In the data rows, 500 means zero.
Here are some rows, each followed by its group. Groups can overlap.
<508 299 445 508 544 370 506 494 541 452 476 707 319 477 541 392 461 469 649 409 344 426 508 547
 425 511 438 485 705 479 495 625 593 584 500 223 313 523 290 616 427 577 585 275 587 391 517 377
 380 214 376 436 385 518 398 421 696 546 422 534 352 573 559 545> qn
<562 587 216 622 503 428 484 430 411 550 690 404 555 529 548 672 546 538 608 434 569 545 534 389
 556 611 400 662 654 575 633 501 394 300 595 538 440 368 576 577 406 627 421 524 535 463 515 404
 698 621 331 580 504 529 259 352 440 468 519 561 266 580 646 456> rf
<598 569 358 545 365 485 386 231 240 631 712 263 433 578 461 505 710 562 359 403 458 262 273 587
 328 418 405 450 708 544 664 502 319 317 866 594 564 650 558 509 608 603 542 174 455 490 187 563
 394 511 459 289 668 594 586 603 417 536 530 434 550 387 459 241> sz
<491 437 456 549 676 505 536 474 554 470 550 587 607 612 413 468 576 521 508 316 633 542 377 524
 463 393 495 566 524 380 527 624 435 416 716 606 553 300 560 608 518 583 382 410 509 452 488 508
 629 615 374 304 774 570 398 597 310 321 601 463 574 408 381 570> rf
<223 560 555 610 572 471 495 579 474 457 363 468 364 362 467 429 321 488 450 575 416 563 533 354
 467 611 560 490 451 549 468 410 489 586 347 329 571 432 375 530 446 581 437 600 574 446 616 559
 403 435 378 551 334 411 447 450 611 418 534 589 378 610 585 523> qn
<687 631 702 362 522 594 350 357 268 570 361 653 481 579 813 534 704 535 408 713 495 512 611 450
 619 379 782 449 213 576 359 608 725 469 626 529 358 494 492 507 627 677 792 427 289 821 578 708
 804 544 690 681 411 115 533 409 548 750 728 494 456 373 547 593> tc
<595 406 335 629 567 376 431 397 519 572 652 374 489 457 520 379 529 645 492 270 557 592 468 433
 572 559 391 749 701 572 547 375 423 434 551 556 559 418 485 534 468 540 358 527 551 585 537 454
 594 561 521 391 575 603 353 405 322 395 550 462 478 569 570 589> rf
<541 312 633 137 667 397 593 398 623 324 280 814 556 534 549 370 508 370 466 481 324 286 490 550
 506 489 509 522 636 601 459 594 363 676 509 354 311 779 402 471 469 557 667 608 602 439 495 584
 307 359 725 609 467 647 409 681 556 598 616 551 446 561 376 585> lj
<731 483 594 508 434 518 440 524 431 610 404 596 535 605 561 482 492 561 372 456 455 623 400 407
 397 421 533 387 555 507 563 511 550 583 498 617 476 514 617 396 473 426 553 463 232 458 622 510
 611 696 549 452 612 644 652 492 646 612 613 325 484 326 609 575> sz
<517 389 365 569 577 426 603 652 516 483 574 383 536 502 454 513 512 473 332 449 567 474 353 482
 456 617 452 608 494 501 644 598 379 503 465 414 614 347 354 619 510 563 462 514 548 550 512 368
 663 506 408 408 605 480 469 379 393 332 557 661 597 702 567 575> rf
<540 511 383 426 576 685 331 498 625 653 615 432 667 456 531 491 323 395 464 508 444 524 449 644
 539 427 725 513 561 289 421 528 772 491 420 544 546 464 463 596 756 557 262 497 467 330 617 522
 608 711 670 438 459 474 392 528 455 608 393 359 738 369 643 425> bf
<413 417 484 673 397 597 494 564 527 545 378 362 281 317 546 384 390 576 533 512 597 451 595 515
 616 745 440 651 416 494 557 448 553 566 380 316 655 375 418 453 466 533 469 554 508 612 467 660
 618 392 467 601 429 410 548 562 690 388 436 623 438 582 392 670> qn
<432 735 492 510 555 701 366 329 465 541 585 534 458 247 569 724 444 517 379 708 498 452 607 457
 689 341 697 464 644 339 411 257 678 440 326 647 491 367 430 612 796 718 404 486 163 347 356 790
 575 660 636 557 291 447 368 530 456 505 284 457 644 347 698 383> bf
<439 321 446 648 630 407 330 568 608 420 535 520 363 492 491 441 463 479 665 474 485 520 541 540
 503 581 442 613 539 411 460 509 371 513 381 353 523 557 355 660 351 461 629 485 522 586 433 547
 246 306 414 481 410 540 403 315 605 431 466 653 420 709 465 437> qn
<393 773 606 485 542 725 494 496 380 496 500 568 366 401 617 682 475 450 411 706 659 494 384 463
 339 631 830 438 419 425 360 378 722 375 341 466 583 371 363 377 555 549 452 461 488 416 615 665
 650 565 678 614 353 312 494 537 455 514 426 395 562 476 474 660> bf
<542 389 483 684 446 426 572 496 625 484 500 433 216 376 421 489 537 628 727 530 557 518 576 513
 462 641 492 599 607 482 519 600 409 529 418 373 563 461 429 547 384 399 480 529 710 585 558 504
 307 315 356 357 425 421 408 614 576 457 355 668 529 676 405 380> qn
<489 413 579 619 417 543 518 477 464 670 501 594 379 478 585 387 232 615 708 534 494 469 567 447
 646 611 439 708 357 514 560 497 403 547 448 487 525 263 581 463 486 362 409 442 585 652 592 514
 498 529 328 643 471 326 469 389 696 373 307 712 565 637 640 626> qn
<595 373 460 293 639 419 544 544 513 546 304 676 551 726 448 314 657 287 535 333 241 550 547 531
 341 303 461 335 566 442 611 730 471 579 643 432 531 583 390 506 480 702 582 620 437 265 574 446
 463 540 545 394 598 677 530 704 482 626 552 412 309 378 334 452> pp
<391 603 519 494 514 574 486 443 697 463 652 497 486 504 464 704 356 493 372 685 633 457 544 471
 450 375 614 596 526 250 221 296 653 629 335 569 542 416 487 366 694 647 411 618 479 311 593 600
 617 527 464 416 473 426 580 423 427 396 527 405 678 443 619 341> bf
<455 447 645 449 475 493 374 503 611 474 390 671 629 488 546 444 391 448 354 439 603 415 442 647
 626 488 449 551 485 749 601 475 512 519 480 537 590 627 514 306 551 195 507 484 346 418 391 474
 488 636 538 460 492 558 699 460 492 550 458 377 458 657 356 400> qn
<561 636 491 441 387 430 488 462 493 527 547 445 351 742 541 641 707 301 319 555 376 700 412 493
 623 399 550 331 482 380 307 426 620 323 573 543 211 564 651 454 222 517 849 369 548 603 258 207
 396 394 410 567 542 669 299 738 423 887 466 292 517 439 535 146> pp
<573 349 531 404 468 515 438 473 517 652 461 574 601 531 339 418 492 667 484 493 460 359 461 622
 519 452 450 614 463 596 633 455 473 591 461 548 511 352 512 417 415 405 483 642 641 508 653 406
 510 490 458 503 522 536 504 369 539 445 544 420 465 644 524 599> rf
<665 551 484 453 477 466 476 591 379 568 463 525 847 487 573 527 366 534 312 348 546 703 406 458
 684 266 486 357 308 437 542 565 450 474 392 585 697 480 469 370 576 513 488 529 496 434 523 350
 481 685 541 578 551 553 525 557 480 392 435 485 520 363 400 468> rf
<479 424 611 521 501 513 500 566 543 615 457 614 508 457 560 375 490 455 573 505 356 541 596 536
 443 472 507 559 494 604 521 552 395 674 399 406 431 650 316 389 470 534 658 399 580 472 587 525
 533 447 447 581 454 414 421 494 660 461 556 710 414 726 542 454> qn
<429 400 611 420 418 617 404 439 501 514 476 497 275 499 510 340 445 344 542 461 555 560 495 528
 678 538 606 613 535 555 515 553 604 593 414 365 585 603 461 489 578 383 507 697 575 404 608 631
 254 257 528 430 464 473 323 438 669 473 431 632 614 768 560 556> qn
<516 599 373 563 435 346 468 260 385 458 676 426 603 634 470 573 761 606 393 452 446 553 296 351
 398 546 423 385 710 621 584 399 280 394 749 607 459 579 632 503 633 557 417 271 523 573 288 498
 613 490 396 436 635 593 483 431 373 467 424 306 557 400 451 387> sz
<603 338 515 308 598 379 685 640 652 609 393 548 649 316 382 277 514 516 531 398 393 376 525 636
 320 536 463 521 346 424 660 455 378 660 442 457 428 541 299 424 527 409 443 642 563 475 403 441
 304 542 546 371 429 627 601 595 539 445 606 600 485 495 341 596> lj
<443 527 299 498 569 521 660 391 499 498 634 476 562 399 325 541 485 553 503 343 589 451 490 450
 499 500 328 659 549 716 450 450 459 441 593 468 593 484 437 620 331 399 420 531 588 509 467 512
 521 607 518 537 552 511 598 241 383 390 566 590 520 664 597 479> rf
<410 401 551 523 473 550 404 556 499 601 479 464 428 539 688 420 322 521 693 389 366 606 666 643
 528 676 488 593 332 657 483 545 486 490 453 387 425 465 419 422 467 364 468 610 578 470 673 493
 554 477 428 557 526 418 445 409 630 468 524 648 528 554 607 679> qn
<431 593 306 601 412 384 393 329 197 611 715 190 324 481 376 489 777 658 496 334 457 403 314 590
 360 603 400 417 752 602 563 371 254 388 763 684 713 650 520 582 587 732 449 296 537 631 360 394
 548 568 481 429 659 519 385 385 525 477 536 453 618 338 564 303> sz
<416 590 443 432 323 436 408 445 385 540 536 508 377 547 539 483 596 464 340 472 448 585 485 513
 339 468 455 405 475 463 577 413 414 480 559 509 566 732 501 406 427 432 500 303 544 604 251 385
 321 372 482 552 752 506 562 534 594 606 424 376 666 425 613 317> pp
<385 553 571 449 487 435 513 728 441 496 477 448 698 471 434 379 432 467 425 588 366 566 407 665
 325 431 459 534 447 526 411 399 433 490 589 504 462 454 512 526 533 445 493 596 648 455 480 301
 492 536 472 350 597 622 482 474 567 308 535 418 610 385 418 574> rf
<338 671 448 591 455 515 535 464 433 401 827 385 370 699 596 556 726 380 421 638 626 511 548 230
 652 543 641 329 470 482 431 403 519 336 509 496 331 556 902 257 156 539 816 526 471 727 227 392
 522 348 551 583 328 649 258 740 526 823 376 347 602 393 566 123> pp
<305 663 564 590 499 641 472 471 547 395 657 457 429 354 414 367 359 414 467 516 570 349 763 316
 624 750 532 506 269 477 539 538 430 613 346 519 518 358 402 365 552 625 410 636 632 437 555 707
 613 472 584 652 410 465 499 378 569 457 456 780 514 636 479 457> qn
<530 424 619 568 399 538 479 583 331 513 513 577 343 538 429 601 346 421 556 478 437 643 660 346
 611 713 546 432 456 371 449 434 429 522 430 480 606 509 478 619 524 495 455 469 464 570 573 599
 501 334 466 593 460 490 553 369 580 629 471 764 527 483 446 549> qn
<394 760 543 367 459 628 326 528 724 478 480 606 578 594 488 708 441 350 434 697 561 467 554 498
 574 520 690 392 429 574 403 454 628 487 516 545 508 347 466 381 473 646 334 473 368 484 586 614
 516 474 500 417 336 462 555 622 599 435 488 515 596 369 505 761> bf
<485 376 485 553 429 481 505 496 533 326 585 456 449 656 443 490 496 553 273 402 416 478 383 372
 410 519 500 413 636 597 516 582 299 483 699 520 513 672 460 508 600 468 370 345 523 553 550 535
 498 385 448 355 752 439 640 315 446 374 575 446 636 458 569 442> rf
<498 496 124 705 541 473 546 543 406 360 621 464 415 450 489 661 655 669 576 444 561 545 484 409
 426 370 411 687 840 332 591 662 366 253 644 540 436 435 515 713 640 677 572 201 475 563 430 292
 585 543 307 475 588 576 330 468 312 666 560 578 378 543 616 559> rf
<353 528 525 641 585 572 456 514 524 437 372 522 371 423 431 470 401 400 608 459 474 660 773 471
 578 729 477 531 520 477 626 419 525 651 352 392 626 517 497 527 407 301 485 612 678 505 527 664
 478 254 409 577 270 441 592 497 689 486 455 678 632 651 452 448> qn
<432 551 576 566 612 591 627 663 584 542 547 497 500 525 407 525 443 631 471 377 635 643 619 447
 448 525 552 497 636 516 388 563 325 404 559 546 488 556 497 541 488 574 348 505 420 554 450 465
 473 513 590 462 602 422 556 605 358 523 617 530 433 508 466 575> rf
<481 601 410 380 545 592 524 559 644 375 359 490 534 690 564 622 403 417 395 599 517 603 459 539
 459 489 717 462 527 455 267 717 604 639 471 365 532 593 476 598 508 456 510 540 323 585 528 463
 369 463 666 600 573 520 526 573 486 626 599 374 478 449 418 549> tc
<478 469 545 365 533 380 757 645 588 574 280 503 484 604 537 424 572 480 740 512 395 558 492 398
 460 380 467 322 432 323 724 555 410 776 503 371 542 402 421 467 450 437 465 209 629 524 344 442
 428 351 531 596 388 603 501 443 453 594 486 487 356 387 376 545> lj
<287 524 369 385 377 659 524 319 525 541 589 452 507 407 643 478 410 213 425 621 307 502 479 585
 618 208 780 488 535 424 260 406 699 361 450 702 537 476 358 649 687 617 343 574 418 309 469 536
 575 678 753 276 364 401 614 606 494 544 342 506 533 402 427 451> bf
<565 568 582 408 551 464 397 222 368 537 507 672 562 454 518 638 544 501 313 584 358 441 339 335
 249 589 537 276 627 601 535 400 469 522 654 573 644 519 441 401 705 492 430 446 350 468 480 524
 473 277 564 304 638 490 520 480 439 473 226 295 661 264 545 388> sz
<548 440 559 680 498 403 481 685 481 594 513 436 302 420 505 233 492 565 710 309 472 572 653 478
 319 635 401 551 487 356 575 520 442 517 535 429 604 470 393 591 355 334 509 375 568 667 472 498
 512 456 400 574 497 540 341 427 577 442 455 684 562 674 594 491> qn
<340 453 416 676 492 368 326 669 555 449 515 333 317 388 536 369 372 524 630 443 361 595 593 678
 467 521 490 478 506 544 496 568 398 508 466 329 578 453 391 547 388 437 437 408 494 423 677 476
 190 411 373 545 408 336 503 313 586 463 389 603 454 613 414 455> qn
<546 659 350 644 429 363 447 414 317 542 698 381 391 410 496 601 680 439 532 501 454 500 310 359
 239 631 453 386 707 663 437 360 375 367 875 641 471 544 601 546 641 632 426 217 522 496 244 512
 305 418 468 572 602 538 519 357 442 615 435 458 496 346 467 375> sz
<507 390 570 571 298 443 491 373 402 545 464 340 644 652 447 373 443 526 368 448 439 479 414 571
 386 602 335 583 685 362 728 424 464 440 637 566 522 573 596 409 619 598 508 564 421 492 351 509
 471 494 493 463 612 701 567 584 488 586 452 573 673 469 462 346> rf
<499 388 683 262 601 368 572 510 738 398 423 534 584 579 539 453 612 404 509 471 368 354 478 478
 470 396 472 426 403 408 618 545 547 700 558 380 427 585 393 471 504 399 427 420 640 609 586 559
 447 582 584 606 469 605 360 611 406 636 503 397 300 372 360 608> lj
<660 538 516 554 573 543 481 673 538 595 480 753 569 481 502 517 303 604 516 538 489 658 393 479
 626 441 489 463 499 418 550 545 593 519 304 712 456 698 679 378 612 320 440 658 461 308 557 412
 530 661 535 390 545 615 631 594 516 414 487 543 538 505 285 529> tc
<439 390 428 689 567 414 504 589 557 388 544 449 508 549 353 769 538 478 501 295 770 586 576 394
 402 461 365 624 651 444 303 486 388 328 598 432 454 454 529 731 484 516 472 479 600 547 502 418
 579 479 472 517 566 603 440 421 305 374 503 629 598 510 601 539> rf
<332 602 453 330 513 644 549 347 533 500 634 376 469 525 753 650 447 365 546 726 450 471 455 538
 567 443 800 580 498 367 338 618 734 407 394 476 473 397 295 743 603 582 519 457 320 504 454 742
 600 508 595 505 361 398 394 493 550 579 496 413 609 360 475 530> tc
<495 634 541 357 552 775 337 371 612 198 241 634 331 596 643 672 560 288 468 669 629 545 419 467
 398 664 696 637 370 722 291 442 691 689 538 397 490 477 458 459 396 328 669 549 510 769 629 637
 469 451 673 659 371 183 613 592 548 582 591 521 552 629 434 676> tc
<587 517 252 574 443 476 472 450 430 625 619 364 634 503 603 587 555 685 626 366 618 308 478 497
 405 490 293 581 573 357 670 555 464 272 617 538 641 343 555 644 596 703 340 361 571 574 465 372
 758 660 341 479 588 612 461 450 333 341 694 550 412 538 537 524> rf
<449 593 508 382 448 631 455 480 530 517 253 549 445 379 676 542 505 411 423 775 423 474 418 445
 447 422 734 548 437 398 304 471 649 486 411 415 435 448 564 654 387 631 519 401 383 503 576 625
 498 533 502 504 416 392 569 456 434 463 568 388 495 360 532 513> sz
<577 450 293 769 601 478 459 578 403 386 641 469 466 529 420 724 718 576 458 366 711 387 566 598
 460 552 282 716 682 455 605 583 312 340 689 555 431 448 565 712 599 806 508 539 556 540 431 480
 411 683 385 415 652 548 339 355 231 571 561 479 454 559 668 556> rf
<470 549 651 478 440 536 470 543 494 442 601 402 422 474 487 428 383 441 409 385 444 565 704 441
 450 470 465 627 475 528 383 428 533 649 491 372 432 561 529 311 532 407 470 707 539 487 599 466
 319 360 635 470 413 482 629 551 504 400 398 645 506 675 424 439> qn
<460 434 528 521 533 527 509 612 603 605 576 467 555 576 457 549 381 611 489 520 619 579 519 436
 472 282 533 566 400 481 422 478 504 559 535 599 501 448 569 490 583 484 401 550 408 379 608 414
 479 586 438 386 756 595 618 456 467 448 579 430 553 382 528 542> rf
<547 810 450 619 385 370 473 493 554 586 731 275 371 605 501 563 678 503 410 526 500 538 363 343
 739 494 646 260 507 458 386 484 642 217 480 583 363 473 681 319 66 459 577 372 599 708 181 250
 585 451 544 525 573 541 406 708 341 627 366 286 653 489 521 246> pp
<516 646 510 497 441 685 546 507 604 415 377 532 592 481 693 602 503 456 548 622 621 481 417 411
 403 445 686 434 450 475 409 534 672 581 380 534 675 459 523 395 522 394 353 508 443 556 634 518
 573 538 601 358 640 366 660 549 553 486 489 465 529 575 414 741> tc
<466 669 317 492 628 659 581 504 453 559 632 374 480 462 619 603 413 517 446 565 513 459 492 454
 491 390 772 421 470 306 312 351 746 464 408 597 533 340 419 572 601 577 349 599 413 378 516 589
 709 749 617 315 340 519 586 391 479 463 381 522 630 373 608 500> bf
<633 395 638 491 509 587 431 416 649 476 574 622 607 571 474 421 397 533 418 309 531 527 488 397
 399 420 475 555 460 469 559 702 630 454 514 385 541 392 433 459 511 404 428 478 520 401 407 365
 487 518 429 355 596 521 509 504 448 312 693 608 545 470 422 552> rf
<321 494 645 484 389 593 393 558 583 542 426 657 378 358 459 400 471 443 624 550 465 333 510 398
 553 561 538 631 349 539 559 422 474 620 402 437 683 538 515 456 512 397 407 457 718 546 694 540
 401 535 450 553 550 466 496 383 502 333 483 574 585 622 478 429> qn
<463 336 375 405 496 476 563 556 668 523 458 501 647 712 391 512 536 662 328 389 640 542 508 497
 375 451 438 522 541 389 486 749 495 304 523 530 521 337 418 605 467 454 480 589 586 548 418 433
 534 620 436 378 721 617 447 366 348 510 458 409 477 550 575 547> rf
<462 658 723 544 421 665 400 435 239 405 437 372 723 687 603 556 603 540 482 622 575 399 497 570
 580 449 607 704 458 794 453 472 667 337 563 600 630 268 293 371 545 451 735 634 337 632 540 696
 716 666 850 874 485 157 483 538 522 432 528 487 530 489 613 722> tc
<573 647 439 464 297 359 407 593 445 537 624 218 428 543 629 645 619 516 543 636 423 612 359 204
 719 438 528 138 495 298 466 366 491 385 466 556 330 401 749 343 97 483 444 297 331 581 186 460
 571 472 387 556 707 534 587 791 310 554 437 341 528 341 611 195> pp
<586 647 552 376 588 661 405 364 360 429 368 656 504 518 756 670 578 375 418 768 587 589 407 420
 477 602 644 681 331 644 291 476 608 420 569 558 593 401 548 384 402 574 528 412 247 727 550 705
 622 509 606 682 324 147 651 491 591 640 696 604 681 509 539 805> tc
<578 552 435 608 613 466 519 550 498 555 507 439 571 703 279 616 593 582 486 369 571 523 348 456
 368 570 315 681 664 444 509 506 433 364 535 546 503 458 392 751 465 719 423 298 461 419 466 441
 560 658 363 456 736 511 390 429 120 563 587 604 425 495 608 518> rf
<380 457 499 616 495 499 503 681 416 784 476 316 365 458 419 321 349 516 665 312 355 419 392 612
 696 685 369 603 516 508 632 449 506 599 393 380 586 369 605 373 388 336 418 353 688 587 435 371
 604 538 601 419 411 449 544 459 635 338 391 624 432 643 597 517> qn
Which 4 groups are nearest to each row below, nearest first, going by the distance to the group's nearest row?
<442 450 439 605 582 447 545 528 707 476 393 494 569 597 323 487 562 592 590 320 626 552 455 572
 381 503 316 590 553 516 629 441 440 422 500 578 441 604 347 727 560 539 347 524 412 363 484 443
 572 492 418 559 548 430 463 294 457 483 533 521 489 507 678 541> rf qn lj sz
<553 460 644 450 510 471 476 670 538 385 406 545 719 333 505 326 383 557 386 404 471 336 516 638
 356 532 521 659 412 524 458 493 606 664 368 493 678 450 477 358 619 408 344 610 488 463 687 512
 488 454 662 523 390 517 682 548 596 393 520 499 431 527 402 556> qn rf lj tc
Which 4 groups are nearest to each row below, nearest first, going by the average distance to the group's rows?
<401 450 538 457 479 430 527 506 606 472 484 424 411 339 337 324 432 478 654 414 321 441 650 593
 521 635 438 391 571 408 511 493 530 700 344 464 553 565 536 355 350 455 360 491 701 510 579 396
 520 538 517 529 403 488 505 361 655 388 428 549 350 377 447 566> qn lj rf bf
<724 316 490 476 523 607 489 540 356 452 434 558 435 426 481 454 496 494 581 475 447 577 563 422
 597 563 534 545 421 477 567 547 408 615 495 388 430 487 364 556 440 595 440 447 597 456 569 463
 388 412 393 506 466 400 418 413 705 442 490 713 496 640 453 594> qn lj rf tc
<553 349 418 582 379 337 413 739 561 609 580 512 303 318 664 398 523 503 630 429 331 515 550 598
 490 639 246 505 701 433 601 490 497 648 619 254 570 474 378 530 435 378 455 434 692 565 597 365
 391 535 222 496 448 415 340 370 653 324 315 628 389 640 466 437> qn rf lj sz
Which 5 groups are nearest to each row below, nearest first, going by the average distance to the group's rows?
<495 410 343 593 514 477 614 563 510 509 498 330 519 537 506 613 456 558 553 230 622 397 350 554
 524 459 399 544 682 399 518 480 420 424 624 455 568 318 370 578 469 494 238 410 644 510 629 336
 570 611 415 466 656 625 411 548 232 358 582 549 553 689 625 504> rf qn sz lj bf
<534 381 494 486 487 139 775 671 633 442 447 435 572 299 409 292 487 512 779 556 310 307 339 611
 358 336 243 357 456 454 777 417 391 725 590 248 490 403 503 730 384 630 488 522 766 540 350 344
 622 378 443 544 342 636 354 390 492 420 503 563 229 409 381 550> lj qn rf sz pp
Which 5 groups are nearest to each row below, nearest first, going by the distance to the group's nearest row?
<435 500 449 534 640 552 537 702 493 567 502 635 426 526 337 386 432 458 527 504 403 432 477 504
 675 608 610 326 448 297 574 474 322 509 381 262 625 392 579 526 579 418 409 478 686 519 662 671
 388 466 442 312 619 430 459 477 547 353 519 609 477 507 492 471> qn rf lj tc sz
<363 509 302 560 474 651 478 377 572 463 661 458 554 287 560 653 493 361 643 613 553 269 380 479
 565 307 778 453 551 376 447 434 744 365 371 803 427 401 485 511 679 608 351 582 388 326 436 620
 690 774 595 499 402 582 315 602 376 493 511 424 703 248 675 370> bf tc sz rf qn
<631 617 571 484 248 491 472 538 516 531 407 479 479 651 451 456 541 560 394 424 388 531 408 440
 310 518 517 354 438 602 614 618 359 415 561 614 745 630 564 419 576 589 328 350 455 669 546 432
 654 508 442 395 776 712 625 643 495 432 435 387 588 357 387 343> rf pp sz tc qn
<363 475 514 557 545 436 387 724 586 463 361 426 476 520 452 294 395 454 469 380 464 326 495 471
 526 628 512 518 271 551 564 551 631 622 482 504 502 431 266 401 531 479 505 393 576 482 648 565
 428 403 422 485 376 513 445 474 623 511 366 585 575 612 479 555> qn rf lj bf tc
<595 459 662 332 460 439 598 620 586 529 364 517 596 548 539 357 564 407 501 556 384 411 588 414
 336 237 534 390 488 409 492 575 562 623 533 322 377 598 543 458 453 617 691 381 514 536 367 523
 342 391 564 442 598 751 424 643 506 561 551 188 491 317 421 377> lj pp tc rf sz
<562 497 287 598 551 441 449 572 498 446 618 307 583 504 361 614 633 712 622 300 717 500 540 497
 392 553 419 718 621 454 412 537 514 263 701 567 487 376 495 522 498 425 436 525 491 597 537 493
 654 792 306 580 470 572 368 408 253 395 593 434 390 713 635 583> rf qn sz bf tc
<648 417 591 441 608 731 378 396 79 609 389 617 582 569 655 503 585 473 470 685 784 505 471 524
 661 530 698 642 284 843 422 601 699 479 475 692 490 491 433 526 390 598 864 602 265 831 484 685
 793 593 759 786 382 211 524 301 530 636 484 646 623 500 330 629> tc bf sz qn rf
<597 498 506 289 500 486 405 547 457 613 426 580 787 561 537 314 504 507 375 530 410 484 477 662
 446 534 554 556 493 465 643 611 485 652 433 532 535 471 583 347 376 450 391 454 283 315 534 356
 504 591 524 361 654 595 595 527 513 453 500 453 544 416 524 560> sz rf qn tc lj
Which 5 groups are nearest to each row below, nearest first, going by the distance to the centre of the group?
<508 359 282 651 538 546 505 493 596 461 356 606 531 623 265 603 694 286 614 320 528 596 548 524
 319 561 453 605 732 304 437 695 435 387 696 492 477 623 486 752 607 686 570 430 510 529 471 390
 336 543 372 426 551 559 346 400 395 766 576 508 520 618 573 351> rf sz qn lj pp
<594 620 602 484 542 765 314 488 373 500 466 774 506 594 566 636 640 608 573 718 491 550 583 340
 492 427 732 470 334 646 430 523 702 460 644 620 477 453 405 442 477 439 504 473 314 517 541 609
 589 474 656 657 411 201 524 508 666 668 675 395 744 568 464 546> tc bf qn sz rf
Which 4 groups are nearest to each row below, nearest first, going by the distance to the centre of the group?
<464 786 516 436 334 692 509 747 557 593 433 555 476 392 444 488 287 623 457 675 635 479 568 259
 558 423 500 280 392 413 497 464 544 483 401 601 548 557 577 383 590 356 493 481 464 435 630 595
 492 681 571 430 577 404 704 432 398 506 610 464 574 342 578 595> bf tc rf qn
<532 458 532 448 440 461 549 553 504 587 533 484 539 505 460 556 466 592 560 524 364 605 423 606
 582 477 532 378 564 440 426 592 495 570 402 604 468 631 496 333 502 426 609 686 496 463 599 480
 449 621 487 332 527 601 561 376 553 465 485 591 474 682 361 445> qn rf lj tc
